One vector is turned by the same rotation once a step. Each row is the vector after some number of steps, and that number follows the row.
The counts run from 0 to 904.
[ 1.03  6.79  2.41  0.33  1.80  0.30  0.76 -0.85  0.48  2.10  0.16  0.53
  2.50 -3.13 -0.04 -1.04 -3.79 -1.94  2.24  2.10  2.21  0.47  0.59 -3.12
  2.52  1.36  0.46 -0.90 -0.08 -4.46 -1.13 -0.53 -1.70  0.36  0.55  3.71
 -0.81 -4.29 -0.51  2.64 -1.70 -0.11 -2.14  0.29 -0.87  0.39  0.31  0.77
 -0.99]	146
[-0.52 -3.57  0.93 -2.30  0.40  2.15 -2.11  0.62  1.91 -0.87  1.81 -1.09
 -3.13  0.68  0.57 -0.86  1.33  0.66 -0.12 -2.73 -0.61 -1.29 -0.56 -3.52
  0.71 -1.48 -0.94  3.69 -2.54  1.84  2.33  1.85 -2.21  0.30 -3.16  2.50
  1.25  3.36  1.78  2.30  2.65 -0.67 -2.40  0.47 -0.16  0.71  1.67  0.40
 -1.70]	347
[ 1.17  2.35  0.46 -2.10 -0.33  3.78 -0.67  1.55 -0.07 -0.25  1.06  0.97
 -2.47 -1.76 -1.94  0.03  3.04 -0.13 -0.11 -2.43 -1.74 -1.58  2.32  1.16
  0.70 -3.73 -1.70 -2.02  1.21 -1.89 -2.32  0.06  1.13 -0.15 -0.27  2.23
  2.14 -1.42 -0.58  3.24 -2.06 -1.02 -1.41 -2.53 -1.88  1.90  3.18  4.16
  0.19]	271
[-1.11 -1.43 -1.90  0.59 -0.84 -1.03  1.14  1.01  2.87 -1.71  3.36  5.64
 -0.81  0.67  0.42  0.84  0.42  4.00 -0.84  0.60  1.33  0.66  0.46  3.76
 -0.95  1.69 -3.69 -1.69  0.55  1.07 -0.25 -1.37  0.72 -0.27 -0.06 -1.29
  0.92 -1.53 -0.39 -3.27 -3.16  1.94  2.96  1.07 -1.16 -0.97  1.10  0.06
  1.73]	904
[ 0.30  5.14 -3.26 -0.04 -0.78 -2.74  1.65  0.96 -3.17  1.82 -2.62  0.88
 -1.20 -2.72 -1.89 -2.49  0.11  0.60  0.01 -1.21  1.50  3.39 -0.68  2.62
 -2.70 -0.70  2.13 -2.05  1.34  0.23 -4.10  0.03 -0.07 -1.43  0.81  0.19
  0.12 -0.40  0.02  0.40 -1.61  1.65  1.14 -2.22 -3.73 -0.74 -2.45 -2.40
  0.92]	38
[ 0.90 -2.56 -2.69  0.67 -2.05 -1.01  2.54 -0.26  2.06 -0.46  1.84  5.69
  1.17  0.55  1.08 -0.02 -0.30  2.92  1.57  2.21  1.09  0.29 -0.71  3.47
 -2.22  1.54 -2.19 -1.57  2.13  1.04  0.20 -1.35  1.14 -1.79 -0.29 -0.96
  1.80 -3.40 -1.76 -3.42 -1.79  3.04  3.50  0.30  0.49 -0.96  0.17  0.14
  3.00]	903
[ 2.14 -0.86 -3.01  0.59 -3.06  1.98  0.08  2.83 -3.00 -1.96 -2.70  1.66
 -0.84 -1.48  0.99 -1.32  0.47  3.09 -1.24 -1.40 -0.70  0.78 -1.13  3.16
 -3.22  0.02  1.15  1.25  1.61  0.85 -3.69  1.83  3.65  0.68  0.78 -3.60
  3.35  2.05 -2.13  0.27 -1.39  1.68  2.60 -1.29 -1.77  0.02 -0.53  0.21
 -0.75]	389
[ 2.17  3.30 -1.02 -4.32 -1.08  3.61  1.05  2.06 -1.84  0.17  0.79  0.31
  0.45  0.33  0.34 -2.95 -0.23 -0.75  0.66 -1.77  1.15 -0.69 -0.08 -1.80
  0.90 -3.77  1.69  0.11  2.36 -3.08 -0.20  2.40  0.55 -1.24 -2.04  3.60
  1.03  0.75  0.60  2.65 -0.91  2.39  3.09 -1.53  0.04  1.93  1.04  3.28
  0.47]	376
[ 2.98 -0.03 -2.63 -1.80 -0.97  2.31 -2.06  1.75 -1.19  1.24  4.05  0.91
 -4.56  0.90 -0.31 -2.19 -0.07 -0.06  0.01  4.03 -0.50 -0.28 -0.37  0.56
 -2.34  3.68  2.52  0.19  2.33  0.30 -0.56  1.02  1.77 -1.58 -0.66  1.26
  2.90 -2.28 -0.67  1.57 -1.85  0.74  0.14  1.09  1.91  0.12 -1.35 -0.92
 -3.16]	5
[-0.47  0.61 -0.42 -3.14  1.13  1.05  0.30 -0.90  2.96 -0.07  2.97  3.02
 -0.06  1.61 -2.80 -0.43  0.33  2.62 -0.28  0.41  1.04  1.89  1.69  3.45
  1.05 -1.25 -1.93 -4.37 -0.98 -0.23  0.16 -2.06  1.15  1.48  1.91  0.27
 -0.88  1.56 -1.00 -0.75 -4.30 -2.21  0.75  2.43  2.46  0.11  2.78  1.73
  2.17]	78
[ 0.70 -1.61  1.14 -2.46  2.38  0.59  2.93  1.25  1.90  1.01  1.17  0.31
  1.11  0.31 -0.18 -1.51 -1.70 -1.04  2.96 -1.53  0.84 -2.29  0.90 -3.33
  1.80 -2.83 -0.41  1.59  1.80  0.48  1.31  0.86 -0.67 -4.09 -1.25  4.75
 -0.97 -0.21 -0.35 -0.36  4.19  3.05  1.08  0.29  0.57  0.84  1.13  2.76
  0.28]	573
[ 0.25 -4.19 -0.27 -0.45  2.54 -2.70  3.20  2.84  2.92 -1.58  1.19  2.76
 -0.49  2.17 -0.26  0.96 -1.32  3.28  3.33 -0.71  1.21 -1.20  0.53  1.85
 -0.86 -0.24 -1.32 -0.04  0.03  4.79 -2.36  0.10  1.65 -1.57  0.89 -0.87
 -0.95 -1.43 -1.41 -3.91  1.87  2.95  1.45 -0.46  1.65 -0.57  0.30 -0.55
  3.18]	679
[ 1.26  0.81 -1.47 -1.28  0.27  1.13  1.98  0.78 -2.30  0.17 -0.58  2.54
  2.64 -0.56  1.71  4.98  4.49 -0.91  2.02 -1.02  0.31  1.01 -1.85  2.27
  2.54 -0.17 -3.56 -2.99 -0.60  0.83  2.48  0.02  0.63  2.12 -0.01 -1.54
  0.86 -3.38 -0.51  1.26 -1.89 -0.42 -0.12 -1.60  0.52  0.11  3.03  3.72
  0.89]	533
[-0.30 -2.20 -1.34 -0.44  0.16 -1.63  0.60 -1.23 -1.79  3.06 -0.62 -2.33
 -0.46  0.16  0.08 -2.36  0.14 -1.72  0.29  0.02 -1.18  2.72 -4.71 -1.12
  1.00 -0.59  2.23  2.00 -3.50  1.51  5.48  1.98 -0.36 -0.24  1.67 -0.11
 -0.85  3.48  0.76  0.38  3.64 -2.47 -1.02  0.80  3.32 -1.36 -0.40 -1.19
 -2.95]	438
[ 0.06  3.01 -0.99 -0.36 -3.10 -3.32  1.95 -1.70  1.91  0.91 -0.06  0.75
  1.61 -3.38 -0.23 -3.19 -3.51  0.80 -0.18 -0.57  1.25  2.90 -4.71  0.82
  0.98  0.76  1.46  1.08 -5.04 -3.65  1.69  0.24 -3.03  1.02  2.00 -1.40
  1.31 -1.64  1.17 -0.63  0.68  0.43 -0.15 -0.86 -0.78 -0.43 -1.16 -0.88
 -2.29]	55
[ 2.67  0.41  1.37 -2.52  1.76  2.22 -3.63  1.26  2.87 -0.52  0.86  0.34
  0.71  0.07  0.81 -0.51 -1.74  1.13  2.17  0.49  1.97 -1.28 -0.98 -0.82
  1.02  0.93  1.67 -1.65 -4.18 -1.32  1.56  2.86 -0.87  2.93  1.69 -0.87
  0.49 -2.49  0.16  2.65 -1.41  0.49 -1.46 -1.25  2.23  2.13  4.46  2.16
 -2.33]	149
[ 2.70  3.42  0.75  4.68 -0.84  2.32  3.06  0.51 -0.88 -0.26 -0.66 -0.72
 -0.93 -2.95  1.01  1.95 -0.78  0.22  0.67  1.33 -1.05 -1.32  0.01 -1.10
  0.44  2.04  1.00  0.29 -0.04 -3.70 -2.74 -1.13 -0.35  2.55 -0.62 -0.36
  2.63 -5.41 -2.57 -0.33 -2.64 -2.37 -3.46 -0.48 -1.04 -0.13 -1.87 -1.00
 -2.42]	266
[-1.19 -0.09  1.08  4.32  3.27  0.60  4.23  1.42 -3.47 -0.12 -2.07  0.27
  0.86 -0.41  1.20  1.22  0.93  0.84  1.96 -0.84  0.94 -0.81  1.55 -2.11
  0.80  0.05 -3.10  1.29  1.51  2.60 -1.25 -2.11 -0.38  0.51 -1.98  0.18
 -1.45  0.25 -3.05 -2.85 -0.43  0.22 -2.36  1.46 -2.39 -2.00 -1.88 -2.27
  1.66]	457
[-0.24 -1.50 -0.16 -1.34 -0.35  0.62 -2.97  1.46  1.55 -0.56 -4.21 -0.22
  0.95  0.42 -0.52 -3.56 -0.81  2.16 -0.39 -2.81 -0.26  0.10 -1.23 -0.36
 -1.31 -3.89  0.79  0.31 -2.19  2.12 -0.51  2.21  0.33  0.76  0.47 -0.91
 -0.49  6.58 -0.36  1.99  0.63  2.01  2.61 -0.35 -1.43  0.05  3.20  2.26
  0.72]	154
[ 1.11  3.50 -1.21  4.49 -1.58 -3.25  1.17 -0.93 -1.40  2.09 -1.05  0.32
  0.54 -3.91 -0.41 -1.09 -1.80 -0.89 -1.34  1.89  0.88  1.94 -1.71  2.01
 -2.91  3.81  2.20  0.51 -0.37 -0.79 -3.61 -1.87 -0.94 -0.62  3.32 -1.80
  0.67 -1.68 -0.83 -0.34  0.02 -0.12 -0.62 -1.40 -1.68 -2.24 -2.73 -3.88
  0.30]	618
[ 2.77  0.22  0.32 -0.45  0.25  3.39 -2.37  2.80  0.25 -0.04  2.91  0.06
 -4.79  0.27 -0.91 -0.48  0.63  1.78  1.03  2.57 -0.92 -2.07  1.95 -1.91
  1.51  0.64 -0.18 -0.72  2.25 -0.96 -2.44  1.59  0.83 -0.21 -3.02  2.12
  1.84 -2.16  0.03  1.54 -1.57 -0.45 -2.47  1.53 -0.76  1.64  0.21 -0.52
 -3.93]	359
[-0.28 -0.58  2.49 -0.37  3.41  1.17  0.23  0.92  1.53 -1.74  1.92  0.28
 -1.33  2.45 -0.69  0.87 -4.02  0.10  1.20  1.54  3.00 -0.29  2.98  0.60
 -0.50  2.71  0.90 -0.30 -2.49  2.10 -3.85 -0.60  0.69  4.49  3.36  0.60
 -1.99  1.09 -0.92 -0.90 -2.50 -0.97 -1.79  0.31  4.05 -0.65  2.16 -1.26
  1.49]	592
[-0.61 -4.22 -0.01  1.64  0.48 -2.54 -2.98 -0.17  2.28 -0.17  1.47  1.96
 -4.33  2.84 -2.40  2.00  0.83  0.89  0.13  2.10  0.44  1.13 -0.08  1.42
 -1.72  0.98 -0.06 -1.38 -2.92  3.82 -1.16 -0.77  0.66  2.03 -0.42  0.49
 -0.98  2.86 -0.05 -1.73 -2.18 -2.06 -0.93  1.49  0.94 -1.77  0.22 -2.63
  2.91]	329
[ 0.36  0.93  2.01  1.58  2.37 -2.32  1.24  0.36  4.51 -1.12  1.94  0.08
  0.08 -2.84 -1.46 -0.18 -3.64  0.22  1.90 -0.22  1.22 -4.91  4.27 -1.70
 -0.19  0.75 -0.56  1.62  1.93 -0.63 -4.20 -2.97 -0.45 -1.25 -0.06  2.26
 -0.97 -1.10 -0.79 -0.07  1.42  3.29  0.07  0.00 -2.83  1.20 -0.65 -1.42
  2.63]	485
[ 0.44  4.14 -1.40 -0.08 -4.05 -1.69  1.15 -1.56 -0.64  3.40 -1.09  3.20
  0.82 -1.01 -1.33 -2.69 -0.25 -0.68 -0.61 -0.41  0.01  5.38 -3.25  0.95
 -0.91 -3.72  1.13 -1.95 -1.69 -3.17  0.42 -1.77  0.07 -0.90 -1.27  1.48
  0.68  0.32  0.43  0.02 -3.65 -0.73  1.87 -0.39 -1.84 -0.26 -0.61  0.22
  2.14]	760
[ 0.38  0.06 -1.45 -1.54 -0.06 -0.21  1.72  2.41  1.43 -0.67  1.99  3.00
 -1.79 -1.39  0.01 -5.22 -1.32  2.20  0.70 -3.21  1.40 -0.88  0.34  2.09
 -2.64  0.18  0.07  2.15 -0.03  1.75 -2.66  0.86 -0.45 -2.86  0.85  1.55
  2.03 -0.20  1.06  0.35  1.39  4.71  2.18 -2.97 -1.43  1.81  0.54  0.78
  0.66]	482
[ 1.84 -4.13 -1.34  2.08  0.37 -0.07 -0.79  1.32  0.02  0.34 -3.36 -1.57
 -0.15 -0.15 -0.79  2.34  0.54 -0.49  0.35  0.91 -1.12 -1.75 -1.77  1.80
 -1.92  0.00 -0.07  0.74  0.38  2.43 -1.23 -0.19  3.53  0.96  3.31 -4.88
  0.35  1.54 -3.95 -1.91  1.35  0.20  0.22  0.63  3.40 -0.39  0.83  1.17
  0.55]	296
[-1.43 -0.67 -1.79  2.06 -1.04 -3.13 -0.81 -1.09  0.33  2.15  1.69 -1.29
  0.02 -4.01 -0.83 -0.57  2.57 -0.12 -0.95  0.33 -2.04  1.09 -2.11  2.17
  1.10  3.06 -1.19  0.61 -0.54  0.38  1.42 -1.95 -1.59  0.24  2.32 -4.14
  1.39  2.60  0.34 -1.09  1.02 -2.06 -2.91  3.19 -2.00 -0.27 -1.23 -3.88
 -4.26]	423
[-0.42 -1.73  0.19 -1.29  1.16 -1.04 -0.88  1.03  2.82  1.00  5.04 -1.04
 -5.87 -1.78 -3.81  1.33  3.28  0.65  0.85 -0.66 -1.58 -0.25  1.50  1.17
  2.94 -0.65 -0.58 -1.06 -0.68  0.54 -0.34  0.86 -0.94 -1.31 -1.08  0.71
 -0.64 -1.07  2.56 -0.78  0.99 -1.62 -3.96  1.25 -1.17  2.28  1.25 -1.68
 -3.56]	555
[ 0.42 -1.20 -3.36  1.59 -3.49 -2.51  0.45 -0.76  1.97  1.05  3.74  3.88
 -1.55 -0.18 -1.07 -1.74  1.22  1.88 -2.15  2.18 -0.24  2.13 -1.43  3.82
 -2.41  0.81 -0.34 -1.98  1.62 -1.01 -0.16 -1.74  1.45 -1.70 -0.78 -0.30
  1.40 -0.86 -0.90 -2.84 -3.71 -0.34  1.61  2.33 -1.23 -1.65 -2.77 -1.86
  0.19]	197
[-0.43  1.22  1.24 -0.40  0.48  0.28  3.93 -0.62  1.09  0.88  2.26  4.21
  0.90  0.78 -0.10 -0.30 -3.41 -1.55  1.82  1.44  2.51 -1.19  1.44 -0.75
 -0.64  0.27 -0.87 -0.37  0.06 -0.73 -0.43 -2.54  0.32 -1.54  1.08  5.87
 -0.90 -3.36 -1.15 -1.16 -1.94  1.09  1.42 -1.74  2.79 -0.36 -0.10  2.36
  4.17]	694
[ 2.63 -0.59 -1.02 -0.38  0.73 -0.04  4.84  1.01 -0.05  1.94  0.65  0.41
 -1.66 -2.41 -1.44  0.25  0.55  0.08  3.00  1.62 -2.48 -1.94  0.41  0.60
  1.47 -0.62 -0.14 -1.24  3.91  0.19  0.12 -0.59  2.33 -3.76  0.71  0.06
  0.58 -6.02 -1.23 -2.31  2.46  0.33 -0.71  1.05  1.60  1.51 -0.21  1.89
 -2.17]	781
[ 0.76  2.23  1.71  0.15  4.06  0.10  3.21  1.25  0.82  0.16  1.58  0.29
 -1.06  1.52 -1.76 -0.39 -5.13 -0.83  2.21  2.60  2.41 -0.92  3.08 -0.93
 -0.58  1.60  0.63 -0.88  1.88  1.48 -4.51 -1.12  2.05 -0.04  1.67  3.91
 -2.64 -1.83 -2.86 -0.74 -1.43  1.82 -0.53  0.21  2.88 -0.64 -0.43 -0.78
  2.58]	590
[ 0.80  0.05  1.62  2.38  1.07 -2.09  0.60  0.47  5.19 -0.13  1.43  0.02
 -1.03 -1.13 -1.74 -0.44 -5.21 -0.37  1.90  1.68  0.87 -3.88  2.65 -2.00
 -1.61  1.13  1.58  2.01  0.13 -0.74 -5.38 -1.43 -0.15 -0.84  0.33  2.55
 -0.83 -1.14 -1.38 -0.57  1.55  2.56  0.76 -0.39 -0.41  0.31 -1.49 -1.63
  2.54]	486
[ 1.24  2.22  0.11  2.25 -3.80  2.08 -1.39 -0.16 -1.47 -1.18  1.55  1.18
  1.69  0.72  4.25  1.77 -0.41 -2.44 -0.36  2.24  1.88  0.06 -2.41 -4.23
  0.21  2.74  0.78  1.72 -1.10 -2.82  1.09  0.43 -1.44  2.25 -3.42  2.44
  3.52 -2.01 -0.42  3.43 -2.35  0.22  0.32  0.29 -0.49 -0.74 -2.23 -1.65
 -0.04]	830
[ 0.48  0.60 -1.67 -0.84 -2.81 -0.35  0.62  0.54  1.15 -0.89  2.49  2.90
  2.06  1.92  1.52 -1.26 -1.64  0.82 -0.59  3.17  1.44  1.74 -1.14 -1.00
  0.06  0.60 -0.30 -1.08  2.80 -3.07  0.67  0.00  0.81 -1.85 -2.37  1.52
  0.26 -0.30 -1.23 -0.94 -3.39  2.28  4.53  4.93  0.45 -0.38 -2.14 -1.41
  1.10]	92
[-0.60  0.25 -0.06 -0.72  0.84 -0.17 -1.87  1.39  1.32 -1.36 -3.32 -0.96
  2.30 -1.09 -0.92 -3.50  0.72  2.21 -0.28 -4.35  0.65 -0.35 -0.27 -1.07
  0.83 -3.47 -0.01  1.60 -1.16  1.42 -0.42  0.64 -1.31  1.07 -0.35 -1.65
 -1.51  7.75  0.10  1.77  0.61  0.96  0.95  0.88 -3.61 -0.15  2.92  1.09
  1.22]	155
